One vector is turned by the same rotation once a step. Each row is the vector after some number of steps, and that number follows the row.
The counts run from 0 to 364.
[-42 -15  11  15 -15  46  17 -22  54   5  -4  -3 -42  -2  -3 -17  17  22
   6   8  12 -19 -10 -28  17  23  14 -11  14 -61 -20   1 -36  -1  20 -21
  38  -1  -9   5 -15] | 228
[-47  -6   1  17 -38  29  -1 -33  41  19 -14 -22  -9 -15 -19 -28  10  47
 -14  -4 -31  -3  -5  -1  10  10  14   7  41 -55 -40  11 -12 -12  21 -20
  24  18 -14   3  -6] | 12
[ -4 -43  -2  -1 -43  24   2 -17  52   3  37  -7 -58   7  -7   7  32  -8
  -5   6   9 -17 -16   4   7   5  25  10   0 -39 -25  20 -40 -28 -21 -25
  33   9   5  24  -2] | 208
[  2   7   2  31 -61   5 -28 -12  30  -5 -23 -11 -54  25 -21 -11  15 -19
   7  -8  24  -4   8  48  23  -7 -12  16  -1 -30   6  33   4   0  18  12
  56  17   2  33   9] | 360
[ -3  -9 -28  -8 -29  64  -8 -16  33 -10  -6  -5 -34 -16   8 -12  41  22
   3   7  24   0  12   4  22   7  11  13  14 -55  -6 -14 -34   2  14 -10
  16  33  21  52  14] | 173
[ -5 -29  -1  -3 -39  26 -24 -27  48  -9  18 -15 -12 -12  -8 -25  42  -1
 -30  29  25  21 -28  15   2  -4  19  12  16 -36  -9  28 -21  -9 -10   2
  41   4   1  30 -38] | 196
[-25 -12 -11  30 -37  31 -13 -48  31 -12  25 -36  -7 -36  -2 -34  -8  18
 -23   4   6   8 -25   8 -13   3  -5   7  26 -53 -19  29 -15   8   1 -38
  45  25   5   3 -28] | 18
[-29 -10  35  22 -33  13 -19 -52  40  10  16 -16 -55   0 -35 -28 -30  -2
  25 -21  12   9  -9  -4  18  20   0   0   2 -38 -12  14  -4  -4  19  -2
  51  28 -12  -8 -21] | 48
[ 11  31   6  -4 -56  12  -8 -24  35   2 -11   4 -61  13  16  31   7 -21
  -3 -12  20  -8  12  38  27 -10 -11   2  -4 -32   5  34 -12  12  11 -16
  23  53  23  36  29] | 123
[  3  16   6  20 -41   5  -1 -47  30  11  36 -14 -10   0 -14  15 -17 -15
 -10 -15  25   0   8  23  28  10  20  -3 -20 -47   1  33   9 -15 -12 -26
  24  73  20   3  -7] | 297
[-36  23  14   5 -14  43  -8 -40  27 -27 -11  -7  -3 -18 -27 -15  -6  30
   8  -5   2  19  16  22  24  20   1 -13   6 -56  -6  -4   7   6  38  -3
  31  57  22   0   9] | 312
[-19  30  26 -19 -54  35 -11 -15  31   0 -37  24 -42  13 -25   8  31  13
  17 -11   1  22  21  11  37   6  18  12  25 -28  -5   9  -2  -4  21   0
  24  53  15  39  17] | 130
[-39 -28   6  35 -43  12  -3 -27  40  21   9 -15 -34 -12 -24 -25 -10  32
  -4   0 -17 -14  -4  17   4  16  12   6   5 -43 -35  23  -9  -4   7 -21
  56  10 -24  27 -10] | 10
[-15  -4   0   6 -27  30  -7 -46  48 -12  26 -14 -21 -36   5   7  -2  18
  13  -1  -6   1 -34 -20  16  25  -6  -8   4 -51  -4  35 -11 -16   2 -45
  26  45  36  -3 -28] | 254
[-45  -1   6   6 -46   2  15 -39  41  15   8 -25 -30  -7 -20 -21  -1  12
   8 -10  -8 -19   7  11  11  32   3 -14 -12 -25 -28  19  -6   1   4 -44
  48  38  45   9 -15] | 271
[-10  26  27  17 -13  53 -13 -39  37 -22   4  -5 -16  -9  -9  17   9   5
  10  -6  -9  31  -9   6   0  23  -7 -21   7 -66  -6  37 -11  -6  26 -10
  18  58  40 -15   6] | 76
[-21  12  24  24 -43  10   3 -38  20  -5  15   9 -50   5 -22  17 -31   6
  22 -24 -18   7  14  24  35  14  -2  -7  -3 -44  -7  22   7 -13   9 -19
  44  50  -3  20  22] | 305
[-13  23  18   8 -35  18 -22 -16  46   9 -29   0  -6   5  -5  -9  28 -21
 -10   9  61  13   9  20  37   4  21  30   8 -44   2   5  -2  14  23  27
  28  40 -17  45  -4] | 142
[-21 -12  -6  13 -19  10  -6 -35  60  23  12 -25  -7 -15 -22  -7  22  29
 -16   4  10 -42   9  29  26   5  39  40 -16 -54 -23  21  15 -11  19   4
  31  22 -22  15  -5] | 3
[ -2 -29   8  -1 -33   9 -24 -39  64   0  23 -18 -19  -6   5   1  43 -14
 -23  24  30  -4 -35  14  21   0  43  26  12 -50 -10  17 -22 -17  -7  28
  19  14 -20  15 -11] | 201
[-10 -24 -29   9 -42  22 -15 -38  47 -22   8 -29 -30 -20  26   5  32 -17
 -26  32  26  -9 -34  12   9  -4   0   3  19 -61  -1  24 -33  -4   3 -10
  27   5  -4   7 -13] | 199
[-41  -5   6  12 -37  27 -16 -37  40   2   6 -24   5 -31 -20 -36  12  39
 -25   6 -19   8 -14   2  -4   8  19   3  29 -54 -43  15 -12  -4   9  -5
  30  25   2 -10 -17] | 16
[-13  18  27 -11 -59  15  -9 -16  35  10 -19  22 -41  12 -35   2  18  -3
  21 -16   3  33  18  13  37   3  15  15  12 -12 -12  11  -2  -8   7   2
  28  49  13  56   4] | 129
[-15  11  10  -4 -56  36 -11 -20  28 -21  -1  -6 -11   7  21   3  25 -15
  -9   1  19  19  -4   8   6  21  14 -24   5 -55 -19  12 -16  15   6   8
  10  62  62  20  34] | 114
[-23  43  21  13 -30   1 -22 -33  45  -2 -46 -11 -16   3  12  -5  12   0
 -12  11   1  16  -6  37   8  16  -6  -5   6 -37  -9  35   8  24  46  16
  35  42  25   5  16] | 101
[-12 -12  13   3 -14  20  -8 -37  56   3  19  -1 -47 -20 -25   4  19  10
  -1  23  11  -8 -12  11  23   3  16  21  -5 -42   6  38  -7 -18  20 -19
  56  -6 -25  11 -46] | 221
[-41  18  10  13 -49  -8   8 -45  53  17  -6 -31   4  -6 -22 -17  20  19
  15  -8  -9 -12  11   8  25  29  24  -4   6 -30 -22  27  21 -20  12 -11
  25  44  29  -4 -27] | 273
[ -3  10  16  36 -31   9  -9 -36  47  13   9 -44 -25  15 -11 -16  -5 -14
 -27  -5  24 -11   2  32  -2  16  -9 -21 -22 -49  -8  29 -11   8  18 -18
  43  49  24 -29 -13] | 60
[-41 -18  11  18 -28  35   2 -19  64   4   4 -17   7  -5 -13 -17  40  16
   3  20  11 -13  -8 -15   9  44  40  -2  10 -64 -32  -5 -11 -25  14   2
  25   9   9   4 -26] | 231
[ -4  -3  12  22 -24  -9  -9 -41  71  39  15 -33  -3  -2   1  -9  34  13
 -25  23   2 -27 -17  15  21  23  35   7 -10 -54 -18  37  -1  -9   5 -11
  23  23  -1 -10 -26] | 239
[ -3  23  37  16 -20  40 -16 -32  47   0  -2  -3   3  -9 -24  13  14  14
  10  -4 -13  46  -8  -4   8  23   2 -13  17 -65  -6  25  -2 -18   8   1
  10  69  25 -13  -6] | 75
[-24  -8  -5  21 -22  13   2 -23  72  26   4 -36  17  -7  -2 -21  43  10
 -21  18  19 -22 -14  -2  13  37  32   1  -2 -50 -23  12  -8 -17   1 -14
  15  27  10   1 -35] | 235
[-26 -19  18  10 -26  -8   0 -53  62  29  29  -9 -31   0  -8  -7  -8  13
  35 -10  14 -24 -10  -9  34  36  38   3 -21 -31 -21  19  14  -2  11   6
  30  44   4  10  -4] | 264
[-26 -17  -8  -4 -48  26 -20 -23  48 -15 -14 -16  -5 -11  -9 -23  53  15
 -23  25   2  22 -19   2  12   6  28  13  46 -51 -25  10 -20 -21   1   6
  21   6  -1  24 -24] | 193
[-46  24  34   7 -41  -4   4 -58  41   3  -1  -5 -34  -8  11  -8 -34 -14
 -19   0   0   2 -28  -1  24   4   2 -15  13 -47 -25  27 -11  12  16  -9
  34  36   1 -12   1] | 283
[-42  10  30   2 -18  27 -16 -64  51  -4  -4 -17 -50  -3 -19  -3  -6   5
  20 -15  -2 -11  -3  11  14  13   3  11  11 -52 -20  17  -4  -5  50  14
  30  26 -15 -38   0] | 46
[-13  14  23   6 -46   6 -25 -13  48   7 -44  -6 -52  30 -24 -10  33  -1
  -8  -1   3   0  12  42  20  -7  20  23   6 -41 -23  15   2   0  33  32
  31  11  -7  19  32] | 362
[ -8   4  19  54 -48  -6 -17 -28  28  20  -2 -15  -3  20   0 -22 -17  -8
  -7  -5  14  11   6  29  31  22  17   0  -8 -53 -13   4  13   7  12  27
  33  56  -9  26  24] | 323
[-30   2  33  19 -32  32  -3 -39  47  13  -2 -31 -13   6 -29 -38  11   5
  -2  -8  16   3   7  -5   6  33  15 -16  -1 -54 -35  -2 -13  -5  21   9
  22  44  23 -28 -10] | 54
[-30  -8  -5   9 -13  28 -18 -61  43 -14  19 -34  -2 -26  17 -16   1  20
 -34  11   2  -5 -30  11  -2   0   9   3  22 -66 -29  27  -6   4  22  -6
  18  31  -4 -21   0] | 21
[ 11  29  -3  -7 -34  35 -16 -21  31  -8 -18   3 -26 -14  14  21  41  16
 -41  17   3  19  -8  35  24 -21   4  19  28 -59  -1  25 -17   0  15   1
  18  36  -5  39   9] | 160
[-19  13  19  10 -51  20   8  -4  38  21 -25   2 -18  23   5  -5  32  -6
 -28  12  23  -1  15  17  33   7  26  -1  18 -53 -26 -10 -26  18  16  20
  21  35 -15  51  29] | 147
[-20  13  38  10 -39   7  -4 -47  23   7  16  13 -31  12 -42   7 -16  17
  24 -13 -16  17  21  21  37  11  18   2  -6 -37 -13  21  14 -15   8   0
  46  57  -2  22  14] | 306
[-26   4  34   8 -28   8 -27 -66  49   0   0 -17 -40  -7 -32 -11  -4   3
  23 -12  -4   7 -10  15  20  14  13  19   8 -44 -11  26  13 -15  36  21
  31  32 -19 -25 -19] | 45
[-32 -15   1   3 -21  13   5 -63  50   4  18 -16 -42 -19  26   9 -13   3
  26   5  18 -39 -15   0  19  35   7  -3 -15 -54  -8  23   6   6  36 -10
  21  31  10  -7   9] | 262
[ -4 -15  -4  -9 -38  22 -28 -30  53 -13   0 -20  -9 -20   1 -22  43   9
 -35  16  28  19 -32   3  21  -7  31  25  32 -47 -15  13 -19 -14  -1   5
  13  16  -2  13 -33] | 197
[ -9  -5   9  21 -65   6  -5   9  35  14  -3   2  -4  26  -5  -3  32 -13
 -13  10   6  16  16  25  15  16  27  -1  10 -46 -27  -1 -12  -8  -4  10
  33  32  -3  68  15] | 150
[ -1 -27   0  -5 -41  24  -1 -31  56  -2  20 -12 -56  -3  32  12  29 -17
 -21  16  28 -18 -32   0  16  -8  11   8  11 -58 -18   9 -44  -5  -3 -11
  21   3  -8   8   0] | 203
[  6  11  18  43 -36  -1 -13 -37  49  32  11 -42  -5  12 -16 -12   2 -17
 -19 -12  27  -7  -4  30   7  19   4  -7 -21 -34 -11  39  -3  -9   8  -5
  45  52  12 -20 -23] | 61
[-37  28  22   7 -30  34  -7 -34  27 -10  -8  -4   2  -4 -42 -16   0  25
  12 -18  -5  34  21  14  34  21  16   2   6 -56  -4   2  24 -12  20   9
  29  61  15  13   2] | 311
[ -4 -18 -37  -6 -41  50 -12  -9  35 -22  15  -5 -38 -10   6  -7  33  10
  10  11  33  -5   9  24  13  13  10  21   7 -50   5  -1 -18  -2  -1 -19
  32  30  22  61  -2] | 174
